Rotation paths and how fast each direction turns (degrees per step):
Each turn is a multiple of 5 degrees from 10 to 175, or 0.
Each row of a path follows its step; steps can be skipped.
Rotation 1:
step 0: [-3.271,  0.905,  0.773,  1.589,  0.342,  1.100, -0.760,  1.088,  0.742,
 -0.888,  0.047,  0.663,  0.211, -1.574, -1.608,  1.873, -2.770,  0.933,
 -1.745, -1.155, -1.837,  2.244, -1.389, -1.819,  1.084, -0.299, -0.975,
  0.082, -0.541,  3.120, -2.023,  2.701,  1.886,  0.689,  3.140, -0.289,
 -1.025,  0.410, -2.620,  0.133,  2.189,  0.962, -0.015, -2.671, -1.533,
  0.582, -0.836, -0.713,  1.077]
step 1: [-2.431,  0.747,  1.171,  1.027, -1.146,  0.964, -3.341, -0.279,  0.274,
  0.252, -1.646,  2.465,  2.558,  2.202, -0.635, -0.343, -0.747,  0.427,
  1.990,  2.249, -2.205,  0.471, -1.163,  2.201,  0.406, -2.093,  0.025,
 -0.820, -0.233,  0.085, -0.846, -0.484,  1.758, -1.253, -0.437,  2.403,
 -2.454,  0.293,  1.437, -1.401,  0.609, -2.981, -0.231,  0.180,  2.617,
  2.497,  0.010, -2.083,  0.417]
step 2: [ 0.109,  2.997,  1.296, -1.207, -1.200,  0.841, -0.962,  1.134,  0.556,
  0.933, -2.401,  1.556,  1.116,  2.713,  0.015, -1.664,  0.819,  0.827,
 -0.022, -0.968,  0.856,  0.304,  1.205,  2.495,  0.048, -1.354,  2.390,
  1.171,  1.349, -2.568,  1.488, -2.563, -3.147,  1.032, -0.940,  0.322,
 -0.288, -2.236,  1.136,  2.115, -4.063,  0.663, -1.361,  0.168, -1.251,
 -0.915, -0.416, -0.209,  0.625]
step 4: [ 0.121, -2.222,  1.394,  2.671,  0.381, -0.964, -0.180,  0.853, -0.159,
 -2.488, -1.369, -1.334,  1.698,  1.156,  0.488,  0.767, -0.674, -1.060,
 -0.329, -1.588, -2.439,  0.740, -2.349, -0.788, -2.259,  0.523, -2.518,
 -2.286, -3.412,  0.381, -0.396,  2.921,  1.140, -0.296, -2.502,  0.755,
 -0.216, -0.521, -0.399, -1.108,  0.988, -0.658,  0.436, -0.367,  2.228,
  0.948,  3.841,  0.018,  0.323]
step 5: [-0.857,  1.399,  0.899,  2.233,  1.379, -0.353, -0.903, -0.356, -0.320,
 -0.229, -0.495,  0.533,  1.390,  0.591,  2.646,  3.358, -1.026, -1.014,
 -0.397,  0.070, -1.429,  0.836,  2.288,  1.689, -0.546, -0.017,  2.762,
 -1.926,  0.621, -1.105,  1.490, -1.094,  0.390, -0.386, -3.480,  2.560,
  1.261, -2.476,  0.536,  2.561,  0.527, -0.061,  2.240,  3.180,  1.043,
 -0.854, -0.946, -1.168, -1.683]
step 6: [-0.336,  0.192, -1.856,  0.023,  0.050, -0.331,  0.826,  1.276, -0.532,
  1.227, -0.228, -0.532, -1.235, -1.571, -1.859, -0.536, -1.344, -0.093,
 -2.083,  1.093, -0.226,  2.460,  1.587,  1.465, -1.726, -2.003, -0.008,
  0.331,  4.528,  0.215,  0.367,  0.443, -1.402, -0.806,  0.617, -0.813,
 -0.556, -0.137,  3.064,  1.331,  0.524,  1.206,  0.657,  3.161, -2.693,
 -3.123, -2.458,  1.557,  2.005]
step 18: [-0.666, -0.348,  1.850,  2.827, -1.444, -1.674, -0.599, -1.514,  0.962,
  0.699, -1.561, -1.237,  4.107, -2.673, -4.179, -0.392, -0.933,  0.144,
 -0.267, -0.338, -0.168,  1.403, -0.759, -1.429,  1.141, -0.925,  0.797,
 -0.352,  2.721, -1.143,  0.895,  0.357,  1.646, -0.250,  2.098, -2.183,
  0.120, -0.396,  1.995,  0.071,  0.573,  1.191, -1.013,  1.292, -1.259,
  0.636,  0.967, -3.040, -0.956]
step 22: [-0.789, -1.592,  1.168,  2.482,  0.576, -0.854, -1.596,  1.796,  2.104,
 -1.489, -2.393, -1.420,  1.800, -0.803, -0.883,  0.757, -0.433, -2.160,
 -4.286, -1.061,  1.044,  1.341, -2.216, -0.034,  0.628,  1.253,  0.094,
  1.212, -0.442,  2.394, -1.436, -2.266, -0.893,  1.609, -2.116,  0.960,
 -0.188,  0.300, -0.360,  1.997, -1.714, -2.151, -1.540,  0.998,  0.153,
 -0.176, -0.860, -2.287,  1.566]
step 24: [-0.167, -0.130,  1.187,  0.156, -1.011,  0.286, -0.523,  0.019, -1.833,
 -0.274, -0.365,  1.329, -0.388,  1.898, -1.537,  1.325, -2.852, -0.600,
  3.571,  1.043, -1.815,  0.597,  0.546, -0.069, -1.878, -2.102, -0.155,
  0.443, -0.760, -4.096,  1.163, -0.727, -1.140, -0.823,  0.304,  0.771,
 -0.815,  0.043,  3.675, -0.291, -0.105,  1.548,  2.351,  1.501,  1.102,
 -1.470,  1.511,  3.936, -0.068]
Directions:
[ 0.050,  0.644,  0.626, -0.361, -0.756, -0.328,  0.403,  0.160,  0.389,
 -0.473,  0.026,  0.692, -0.044,  0.025,  0.141, -0.548,  0.198, -0.946,
 -0.689,  0.278,  0.461,  0.110, -0.142, -0.356,  0.088,  0.100,  0.691,
 -0.141,  0.959,  0.452,  0.487, -0.024, -0.207, -0.918, -0.330,  0.093,
 -0.155,  0.033,  0.495,  0.085,  0.541, -0.311, -0.583,  0.268,  0.254,
 -0.018, -0.036, -0.395, -0.099]	90
[-0.680,  0.111,  0.938,  0.904,  0.214,  0.284, -0.203, -0.568,  0.236,
 -0.038, -0.060, -0.141, -0.093, -0.162,  0.462,  0.409,  0.004,  0.299,
  0.022, -0.685,  0.089, -0.677, -0.139, -0.477,  0.367,  0.073,  0.118,
  0.017, -0.216,  0.227, -0.008,  0.696,  0.093, -0.678, -0.275,  0.729,
  0.666,  0.583, -0.418, -0.758,  0.236, -0.191, -0.170,  0.055, -0.179,
 -0.902,  0.085,  0.020,  0.528]	85
[-0.472, -0.485, -0.316, -0.188,  0.349,  0.195,  0.235,  0.267, -0.027,
 -0.906,  0.189, -0.042,  0.279,  0.332,  0.487, -0.976, -0.447, -0.374,
  0.348,  0.298,  0.098,  0.499,  0.068,  0.356,  0.366, -0.404, -0.391,
 -0.510,  0.213,  0.465, -0.587,  0.431, -0.267, -0.139, -0.069,  0.203,
 -0.135,  0.388, -0.144, -0.590,  0.779,  0.201,  0.260, -1.094, -0.396,
 -0.046,  0.285,  0.739, -0.318]	110
[ 0.740, -0.258,  0.160,  0.477,  0.077,  0.124,  0.067,  0.223, -0.177,
 -0.052,  0.316, -0.985,  0.547,  0.212, -0.318,  0.455, -0.328, -0.050,
 -0.219, -0.722, -0.273,  0.172,  0.247, -0.786, -0.057,  0.063,  0.666,
  0.091,  0.568, -0.277,  0.708,  0.041, -0.135, -0.296, -0.474, -0.308,
 -0.214, -0.134, -0.035, -0.585,  0.100, -0.497,  0.367, -0.052, -0.006,
  0.632, -0.037,  1.134, -0.769]	55
[ 0.200, -0.893, -0.164,  0.144, -0.144,  0.614, -0.438, -1.104, -0.293,
 -0.254,  0.374,  0.290, -0.513, -0.370, -0.668, -0.253,  0.190,  0.012,
 -0.333,  0.129, -0.349,  0.288,  0.135, -0.458, -0.451, -1.023, -0.573,
 -0.445,  0.035, -0.117,  0.636,  0.412, -0.586, -0.686,  0.692,  0.025,
 -0.377, -0.249, -0.228, -0.210,  0.192,  0.035, -0.056,  0.205, -0.085,
  0.250, -0.277, -0.480,  0.187]	125
[ 0.361,  0.445, -0.189,  0.550,  0.066,  0.071, -0.077,  0.657,  0.194,
 -0.804, -0.437, -0.169,  0.283,  0.625, -0.524, -0.095, -0.658,  0.065,
 -0.122, -0.352, -0.064,  0.209, -0.227,  0.691, -0.739, -0.393,  0.501,
  0.516, -0.164, -0.731, -0.085,  0.460,  0.380, -0.718,  0.045,  0.304,
  0.256,  0.026, -0.131,  0.030, -0.170,  0.195,  0.041, -0.588, -0.441,
  0.285, -0.378, -1.178,  0.217]	20
[-0.311,  0.533, -0.045, -0.778, -0.384,  0.305,  0.684,  0.369, -0.027,
  1.032, -0.407, -0.877, -0.877,  0.385, -0.398, -0.050, -0.600, -0.454,
  0.371,  0.048,  0.439, -0.077, -0.040, -0.498,  0.175, -0.388, -0.336,
 -0.614, -0.154, -0.640,  0.155, -0.198, -0.368, -0.215, -0.128,  0.749,
  0.172, -0.419, -0.034, -0.148,  0.098,  0.061,  0.181,  0.131, -0.785,
 -0.190, -0.295,  0.043,  0.057]	100
[-0.134,  0.570,  0.365, -0.213,  0.935,  0.350,  0.217,  0.436, -0.781,
  0.495,  0.316,  0.355,  0.561,  0.896, -0.811, -0.132,  0.613,  0.498,
  0.182,  0.776,  0.191, -0.153, -0.136,  0.076,  0.364, -0.267,  0.329,
  0.342, -0.027,  0.548,  0.196,  0.801, -0.317, -0.017,  0.414,  0.117,
 -0.361,  0.158, -0.034, -0.490, -0.508, -0.165, -0.449,  0.461, -0.384,
  0.150,  0.170, -0.005, -0.258]	60
